Each path below is one point turned by a fixed rotation once a step. After each direction that follows a path, write how fast that rotation turns it, in deg/step (0 if it stays still).
Each turn is a multiple of 5 degrees from 10 to 175, or 0.
Each row of a path follows its step; steps can be skipped.
Path 1:
step 0: [  5  47 -22   6 -16 -40  28  36  -8 -30  26 -16  -6 -34  15  19   9 -16
   6 -17  37   3 -43  13  16 -22   1  31 -34  44 -10 -47]
step 1: [-30  26   7   0  -2   6  -9  34   1 -26  20  -4  27   6 -72 -28  11 -10
  -4  12 -57 -10   5  22 -16  -2 -29  32   7 -34  -7  48]
step 2: [ 11 -42 -38 -52  33 -11 -23  -4   8  24 -19  11 -15  23  37  -8 -19  57
 -15  -7 -15  38 -15  -7 -27 -44   5  -5  27  14  -3  30]
step 3: [ -9  -1  -6  -7  36  14  17 -51  -8 -23  33 -16  34   9  28  33   6 -12
  41   8  46 -39 -13  22  56 -19   0 -15 -17 -12  13 -16]
step 4: [-15  38  24  19 -81 -18   5 -12   3 -26   4   4   8  21  -9   5 -11  -5
 -41 -12  18   8  -5  15 -28  12  32  34  16 -45  46   9]
step 5: [-16 -37 -55 -22  -9  -3 -33  31  -4  15  21  23 -34 -23   4 -30  28 -37
 -19  29  10 -22 -16  -1 -42  19   3 -34  20  30 -17  31]
step 6: [ 45   7  34  15  55  24 -21   7 -12  14  -2   7  18  23  38  48  29   2
  48 -45 -29 -16 -19   4  -8  23 -26 -10  30 -13  -4   7]
step 7: [ -4 -22  28  10 -18 -40   2 -45  42  12  16 -29 -26  -4  21  26 -42  -7
 -33   9 -11   4   9 -26  49  30  17  52 -19  -6   4  20]
step 8: [ 16  25 -29   1 -28 -26   9   7 -33  38  65   3   4 -49 -20 -27 -28  -3
  27  -4  18   6  14  27 -46   1   4 -13 -38  24  13 -17]
step 9: [  5  -1  11 -36 -15   4  15  64 -13 -19  11  -5  49  29  10  22  53  -7
 -33  10 -52  11  -1  11  -2   3 -45  -6   7  -3 -45 -22]
[ -5  -3   4  -8  -6  -1 -14   6   5  -3   2 -10   0   1  -8 -13   3  -2
  -4  -8  15   7  -8 -10 -17   7 -32  -7  -9 -10  -4   0]
95
[  2   6   2  -4  -6  18 -16  -5  11 -13   0  -4   9  -2  -6  20   3  -9
  -4 -15   3  -2  22  11   2  -5  -7  13   6  11  -7  -3]
125
[ 11  -1   8   7  21   5   6   5  -4 -19  22   5  10 -17 -12  -3  -4   1
  17   4  10  -8   1   1  -7   1  -1  -9   9   0   2  -5]
140
[  2   6  19   5  -6   1 -13   7   2   7  -2   3 -11 -21  17  10 -16  -9
  -8   3 -11 -16  -1   4  -1   2  -6 -18  -3  -4   3  -1]
40
[-15 -21  -2  10  -6   2  -1   8  19  -6   9  -4 -10  -3 -11  -3  -2  -1
   6 -16 -15  -2   3   0  -3  -4  11   5  -9 -12  18  -7]
115
[-22   2  -9   1  28  -5  -8  -1   3   4 -10   4   5 -11   2  14   8   1
   0   0 -14  11   3  -9 -11   5  -2  -3  15 -10  -8  -1]
90
[-11   6   1   1   3   2   3 -11 -19   7  -5   9  -3   7 -10   1   5  -2
  16  -4 -11  -8   4  18   1   9 -22   0  -6   3  22   1]
145
